0: array([3.052, 0.699, 1.680, 0.400, 1.459, -2.446, 0.177, -0.859, 1.154,
       -0.675, -0.091, 2.254, 1.129, 0.419, 0.373, 0.977, 0.173, 0.968,
       0.999, 3.131, -1.613, -2.019, -0.077, 2.886])
1: array([-0.552, 1.010, -1.547, 0.253, 1.854, 0.468, -1.785, -0.869, -0.759,
       0.632, -0.517, 0.984, -0.949, 0.644, -0.418, -0.437, -0.538, 0.222,
       0.465, 1.274, -0.593, -0.973, -0.697, 1.608])
2: array([0.094, 2.381, -0.198, 0.261, 0.091, -0.866, -1.276, -0.089, 3.658,
       1.113, -0.988, 0.617, 1.564, -0.688, 1.678, 0.023, 1.260, -0.161,
       0.487, -0.979, -0.762, -1.301, 0.142, -0.122])
3: array([-0.134, 1.723, -0.227, -0.118, -1.439, 0.788, -1.420, -0.993, 0.871,
       -1.272, 0.288, -1.245, -0.800, 0.400, -0.232, -0.141, 2.143, -0.108,
       1.545, -1.878, -1.450, 0.174, 0.134, -0.224])
4: array([-0.363, -0.546, -0.856, 0.841, -0.958, 1.930, -0.888, -0.592, -0.724,
       -0.021, -0.395, -0.730, 0.156, 0.569, -0.480, -0.179, 1.599, -1.346,
       3.227, -1.815, 0.000, 0.879, 1.197, -0.293])
5: array([-0.393, 0.176, -0.479, 1.061, 1.319, -0.030, 0.425, -0.678, 0.429,
       2.505, -1.497, 0.249, 1.593, -0.445, -1.489, -0.058, 1.751, -0.887,
       -0.817, -1.183, 0.953, -1.687, 2.019, -0.747])
6: array([0.000, 1.412, 0.204, 0.564, 1.778, -0.226, -0.399, -0.683, 0.017,
       0.918, -1.428, 1.065, 0.911, 0.156, 0.094, -0.614, -0.639, 0.647,
       -0.898, -0.403, 0.874, -1.527, 1.153, -0.019])
7: array([-0.407, 1.296, -0.478, 0.679, 0.570, 0.583, -1.275, -0.214, -0.288,
       1.061, -1.188, 0.312, 1.053, -0.226, 0.501, -0.832, 0.285, 0.836,
       1.395, -0.785, 1.327, -1.361, -0.423, -0.629])
8: array([0.403, 0.933, 0.451, 0.466, 1.765, -0.762, -0.134, 0.114, 0.669,
       -0.771, -0.717, -0.168, 3.332, 0.748, 0.863, -0.132, 0.609, 0.349,
       -0.802, 2.401, -0.699, -0.380, -0.466, -0.575])
9: array([0.515, 2.150, 0.497, 0.913, 0.767, -0.389, 1.034, -1.203, 0.148,
       0.761, -1.111, 1.442, 1.024, 0.169, -0.814, -0.009, 0.220, 3.115,
       -1.111, 0.185, -0.667, -1.189, -1.184, -0.499])
10: array([0.769, -1.002, 0.483, 1.472, 1.355, -0.429, -1.278, -0.972, -1.200,
       1.658, -1.313, 0.076, -0.867, 0.848, 0.793, 1.867, 1.070, -1.625,
       0.719, -1.435, -1.993, 0.445, -0.944, 1.157])
11: array([-0.479, -0.014, -0.725, 0.180, -1.215, 0.895, -1.302, 0.115, -0.036,
       0.669, -0.458, -1.268, -0.001, 0.252, -1.294, -0.708, 2.275, -0.304,
       0.517, -1.846, 0.335, 1.037, -0.628, 0.054])
12: array([0.975, -0.765, 0.095, -0.054, 0.628, -0.700, -0.448, -0.371, 0.139,
       2.554, -1.458, 0.624, -0.846, 1.344, -0.924, 0.850, 1.765, -0.950,
       -0.167, -0.457, -0.286, 0.895, -0.699, 1.156])
13: array([0.365, 0.069, 1.622, 0.929, 2.032, 0.198, -1.258, -0.488, -0.570,
       0.107, -1.124, 0.892, -0.829, 2.121, 1.198, -0.073, 0.258, -0.480,
       0.034, 0.693, -0.355, 0.522, -1.934, 1.601])
14: array([-0.231, 1.427, -1.098, 0.034, 0.150, 1.163, 0.075, 0.245, 0.767,
       0.278, -0.338, 0.973, -0.925, -0.978, -0.484, 0.289, 0.202, -0.848,
       0.687, -0.072, -0.640, -1.276, 0.210, 2.451])
15: array([-0.969, 1.265, -0.855, 0.281, -1.444, 1.370, -1.060, -0.150, 0.915,
       -1.003, 0.358, -0.780, 1.312, 0.248, -0.591, 0.481, 2.797, -0.451,
       0.098, -1.448, -1.522, -1.065, -0.507, 0.854])
16: array([-0.467, -0.444, 0.846, 0.802, 0.785, 0.075, -0.953, -0.783, -0.637,
       -0.054, -0.913, 0.487, -0.495, 0.160, -0.285, 1.317, 1.921, -0.955,
       1.756, -1.259, -0.012, 0.673, 0.507, -0.584])
17: array([-0.527, -0.035, -1.020, 0.178, -0.727, 1.246, 0.341, -0.224, 0.906,
       0.580, -0.685, -1.338, -1.016, 0.634, -1.258, -0.387, 1.752, 1.752,
       1.532, -1.557, -1.036, 0.069, -0.109, -0.246])
18: array([0.220, 3.391, -1.808, 0.750, 0.561, 0.378, -0.858, -0.867, 0.642,
       1.474, -0.952, 2.177, 1.066, -1.073, 0.610, 0.802, 0.122, -0.124,
       0.249, -0.627, -0.727, -1.299, 1.010, -0.700])
19: array([2.289, -0.146, 1.837, 1.468, 2.528, -2.166, -0.456, -0.697, -0.457,
       1.140, -0.053, 0.813, -0.331, 1.517, 1.308, 0.843, 0.344, 0.290,
       -0.956, -0.552, -1.525, -0.618, -1.356, 1.691])
20: array([0.386, 1.248, 0.528, 0.272, 0.545, 0.153, -1.727, -0.144, 0.518,
       0.146, 0.159, 1.364, -0.252, 1.771, 0.609, -0.118, 1.516, -1.296,
       2.239, 1.465, -0.147, -0.690, -0.645, 1.033])
21: array([-0.727, 0.331, -0.950, 0.255, 0.104, -0.532, -1.517, -0.885, -0.902,
       3.680, -1.054, 1.355, -1.175, -0.432, 0.717, 0.559, -0.485, -0.136,
       1.159, 0.985, -0.375, -1.450, 0.072, 0.540])

array([0.103, 0.135, -0.134, 1.047, 0.491, -0.164, 0.782, -0.919, 0.416,
       0.938, -0.489, 1.485, -0.949, -0.198, 0.861, 1.659, 0.712, -0.460,
       1.441, -0.990, -1.196, -1.505, 0.030, 0.965]) 14 16
array([2.033, -0.926, 1.679, 1.209, 1.782, 0.251, -0.116, -1.123, -1.091,
       2.104, -0.513, -0.030, -1.463, 1.891, 1.760, 1.210, 1.316, -1.717,
       2.416, 0.059, -0.669, -0.795, -0.827, 0.958]) 10 13
array([-0.415, -0.149, -0.634, 0.601, 0.316, -0.550, 0.461, -0.869, 0.033,
       2.017, -1.273, 2.069, -0.268, -0.192, -0.473, -0.795, -0.295, -0.232,
       -0.823, -1.252, 0.715, 0.099, 1.240, -0.443]) 6 5
array([0.474, -0.141, 1.156, 0.727, 0.954, -0.292, -1.839, -1.128, -0.648,
       -0.096, -0.327, 1.368, -0.617, 2.183, -0.090, 0.337, 0.726, -0.722,
       1.891, 0.676, 0.109, -0.498, 0.728, 1.258]) 20 13
array([-0.423, -0.320, -1.247, 0.857, 1.635, 0.766, -0.215, -1.125, -0.678,
       3.254, -0.697, 0.539, -1.609, -0.761, 0.084, 0.336, -0.604, -0.442,
       0.470, -0.511, -0.364, -0.351, 0.374, 1.021]) 21 1
array([-0.048, 2.181, -0.523, -0.238, 0.080, 0.180, -0.526, -0.580, 0.002,
       0.262, 0.984, -0.829, -1.421, 1.360, 0.486, -0.064, 0.057, -0.105,
       0.580, -1.126, -1.246, -0.999, -0.629, 0.181]) 3 14
array([-0.598, 2.911, -0.344, 0.423, -0.715, 0.591, -2.246, -0.304, 1.422,
       -1.084, 0.590, -0.838, -0.319, 1.956, 0.456, -0.623, 0.426, 1.542,
       2.964, -1.329, 0.501, 0.538, -0.352, -0.072]) 3 7
array([0.203, -0.872, 0.727, 0.314, 2.441, 0.253, 0.791, -0.979, -1.287,
       0.446, -1.043, 0.742, 0.044, 0.648, 0.128, 1.357, -0.051, -1.521,
       -0.054, 1.220, -0.392, 0.256, -0.776, 0.663]) 13 10
array([1.029, 0.600, 1.192, 0.162, 0.593, 0.350, -0.171, 0.002, 0.437,
       1.227, -0.160, 0.962, -0.649, 0.744, 1.749, 1.710, 1.562, -1.417,
       0.430, -1.192, -0.924, -1.922, -0.517, 0.816]) 10 20
array([-0.192, 0.942, -0.692, 1.106, 0.495, -0.448, -0.215, -0.850, 0.572,
       -0.231, -1.504, 2.445, -0.578, -0.445, 0.020, 2.024, 1.079, -0.614,
       3.277, -0.817, -0.535, -0.907, -0.164, 0.672]) 16 14
array([1.303, 1.393, 0.263, 0.156, 0.660, -1.215, -0.342, -0.529, 0.014,
       -0.393, 0.254, -0.766, -0.100, 2.704, 0.672, 0.203, 0.748, 1.632,
       -0.230, -0.881, -1.266, -0.600, 0.438, 1.327]) 19 13
array([0.913, -0.450, 0.131, 1.225, 1.218, -0.493, -1.005, -0.850, -0.106,
       -0.177, -0.356, 0.996, -0.503, 0.292, 0.971, 0.092, 0.578, -0.437,
       2.065, 2.554, -0.527, -0.901, -0.704, 0.835]) 20 1
array([2.090, 1.365, 0.681, 0.184, 0.335, -0.923, 0.325, 0.053, 0.786,
       -0.875, -1.219, 0.523, -0.948, -0.286, 1.377, 0.890, 1.733, -0.996,
       1.506, -1.018, -1.071, -1.975, 0.750, 0.799]) 14 20
array([-0.300, 1.322, -1.082, 0.111, -0.560, 0.142, -0.507, -0.330, -0.305,
       0.619, -0.305, -1.162, -0.521, -0.185, 1.079, -0.676, -0.858, -0.027,
       0.642, -0.263, 1.024, -1.427, 0.363, 0.910]) 7 14
